One turn moves every row onto another: examples first, then more rows asked
nute: [ -1  -5  24   8  12  19 -12   6  30   8  13  19 -14  11   7  18   4  15
  11 -15 -11   5  12  -5  14  -5 -20   3]
tilen: [ 18 -12   8   3 -11   2   7 -14  -5  15  -3  24  24 -25   5  -7 -22 -18
  28   7 -10  -4   0 -11  -3  11   5  31]
nibi: [ -6  17   6   5  37  13 -13 -15 -16   8   4  -5  18  -8  35 -13  -4  -8
  19   8  -7  34  11   5   9  10 -26 -23]
Lir: [ -6 -17   1 -11  28  29 -14 -18  22   6 -14 -12  -1   6  17  -3  -8 -14
  18  19  -2  -2  44   3  26  -2 -17  -7]
veziz: [  2 -12   0   8  12  11   7  -2  14  16  -5  29  -4   3 -27   1  -7  -9
   8  23   1 -15   2 -13 -21 -18  -1  -3]
Zuv: [-17   6  -7  25  12  -2  -3 -15  20  12  -5 -13   9  -3  20  10  14  -8
  32  16  15 -13  15   9  11  35 -11  14]
Setel: [ 13  31 -13 -14  -1  22 -17 -11   5   3  18   9 -20 -26   5  15   4 -25
  19  -8   1  -1  12  -4   6  -5  -8 -20]
Porem: [-17  -2  -1  16  10  23  17 -16   7  -5   2  -5  29  11  12  -2  -6 -13
  19 -23  -5 -22  13   9  25   9 -25 -13]
zofe: [ 15  -9  10 -19  20 -10   6  -2 -31  29   2   0  27  -3  17 -28   5 -17
  23  -5   7 -10  12 -18 -14   0  -8   0]
bupa: [ -3  13  -6   1   9  -4  14  22   7  17  -6  -8  -7  -9  28  30 -15  -5
  28 -25  -8  17  23  -1 -17  -6  -8  -4]
rurif: [ 11 -20   2  -5  16  -2  -1 -22 -23 -13 -21   1  28   0  15 -17 -28 -10
  11  17  -3 -20   4  21  13   7 -14  -2]
zive: [  1   0 -10 -13  38  10  10 -11 -33   1   4  -3  -9 -31  -4  -8 -20 -20
  23  12 -23 -16  -6  -8  -5  17 -13  18]
dibo: [  9 -10  15   9  35  18  12 -11   3  -9   9  -7  18 -13  13  15   0   2
   5  30 -21  -7  19 -12  31  18 -31  -3]
Buba: [ 13 -27  -4  13  -8 -13  10 -10 -15  17  -3  13  -8 -23  14  15 -24  -2
   6  11 -11 -20   5 -11  21 -25   3  -2]
tatib: [ 20 -10   5   6   3  11  12  -4 -12  15   5   5  11  -5   9  15  15  -2
  17   5  -2   5   6  14   9  -2 -60 -21]
Pira: [ 23  -1   7 -27  13   7  -8  -6  22 -13   2  20   7 -19   5   3   1   0
   9   0  16 -18   3  23   6  12 -40 -12]
vul: [  6  12 -17  -4  16  11 -11   6  -4   8  25  -6  -9 -12  34  10  21 -16
  16   0  -7  21 -12  -3   0   1   5  20]
Pifo: [ -3   5 -19   2  26  12 -22 -13  23  19 -12  -7  -1 -12   7  12   0  -8
  39   4  12  18 -17   3 -13   3   5 -12]
rol: [  2  14  10   6  18  13  -8 -15 -27  15  -1 -28   3 -23  15  -7 -21 -16
   8  -1  20   2  13  10 -33   0  -7  12]
bufo: [ 14  12  25   7 -12  -4  -6   6 -15  15  -7  18  -2 -30  13 -11 -15  -7
  -8 -23 -12   5   5  -5  -8  -3 -16 -19]
zusov: [  2  -1 -25  -3  10  -2 -17  -3   3   2   6   3 -14  -4  -9 -26 -12  -7
 -23   7   7  16   8   1 -12   8 -33 -13]
vaget: [ -5  -4 -10  -8  25  -2   8 -26 -33  -2   6   5 -13 -34  -6 -15 -23 -21
  18   2 -28 -11  -1  -5  -8  13 -16  15]
fofe: [-19 -28   6   8  40  -9   0 -20   5  14  -5  -8   2  -6  25   4  -6 -21
  32   4  -7  -7 -13  -9  15  -8  15  21]
korek: [  9  14  13   6  34 -30  12  -2  -6  -2 -21   9   7  12  25  19  -6 -12
  17   3  -3   5  28 -12  26   6 -25  -4]
vid: [ -8  -4  -3  12   3  -1   4 -22  34  10   3 -18  12 -11  17  13   4  -9
  37  16   8 -17  17   7   5  34 -14  12]
gok: [ 18 -15   9  -5   4 -10  -9  -1  -2  23   0   3 -21 -18  17  17   3   5
  21   1  10  -3  19 -35  -1 -12   4  29]
Ner: [-10   8  -6   9   7  -8  14   9  19  21   6  -2   5 -13  31  24 -20  -8
  30 -27 -16  16  23   2 -14  -2  -7   2]
vofof: [ -7 -20  19   7  21 -27  -4  -4 -15  14  14   9 -16   4  19  -7  -2 -17
  20 -25  -8  11  29  -2  -3 -21 -20  11]
lorel: [ -6  -8  32   1  20 -11  14 -18 -12  29   7   5  22   7 -10   7  -2 -11
  23 -20 -11   4  -4 -17  11  -6 -19 -15]
buzup: [ -6   6  20   2  -6 -14   9  -4  -6  23 -12  21 -12   5  33   0   8 -25
   9   4   1  17 -10 -15  12   8 -15  18]
diro: [ 10 -25  -5  11   5   4 -25  -7  12 -20   8  -3  -8  -9  -3  22 -34  -4
   0   6 -18  -6  -1  -2  12   0 -34  -7]
finiv: [  4  -6 -23  -9   9  -1  -6 -13   4  -4  16   0 -16  -8   3 -30 -12 -10
 -14  -2   1  13  20  -2  -4   6 -44 -16]
rutam: [  2 -29  -5  -9   8  19  19 -23   6  18  -3 -18   1   8  -7  22 -13 -13
  -6  22   3 -11  12   6  21  -9 -23  18]
Penas: [-10   6   4  -9   3   8  -4 -11  19  -3   8  -6 -19 -21   4  14  -9   2
  -4  13   8 -21  -6  24  -8  -6  14  18]
bab: [ -3   2   2 -17  -4   5  17  -4  13 -13  -9  -7  -1  20   9   7 -17   4
   5   6   4 -18   1   7  -8 -24 -33 -17]
kugo: [  5  10   3 -14  36   2 -13 -18 -19 -13   1  15 -14 -28  10  -1   5  12
  26   4  -2  -3   7  13 -24  12  -1 -19]
Nupa: [  8 -30  19  24  24 -11  11   3  -3  22 -12  -7   6 -27  -1 -25  -3 -10
   0  16  -1   6   3   6 -14 -16  -6  13]
ziril: [  1  -1  -8  -5  47   5  -7 -25   0   7  12 -24  16 -25   9  14 -21 -36
  25   3  20  -7  23  12  -1  -3   0 -13]
bisa: [ 12  10   5  14  31 -39   5  -8 -18   8 -17  11  17   4  18  16   5 -19
  11   8   0   1  27  -5  30   3 -23  -2]
zigi: [  8 -10   5   1  20  14  16   6  13   0  -9  24  -7  -3 -22  -8 -10  -6
   8  25 -12 -25   4 -11 -18 -12   0  -3]
dolol: [ -5  31 -12 -21  34   5  -9  -6  17  23   2  -5   6  -4  28   5 -27   1
  14   6  -6   1  25   3   9  -1  17  10]
fon: [ -3  21 -10  -2  30   1 -15  -7 -22  19   3  -6 -14 -29  15  -5  -6 -20
 -18  -5   7 -16  21  18  12  19  -4  -8]

dibo -> tilen
bisa -> zive
Where do these go?
rutam -> gok
zusov -> korek
rol -> Lir
buzup -> kugo
Penas -> nute

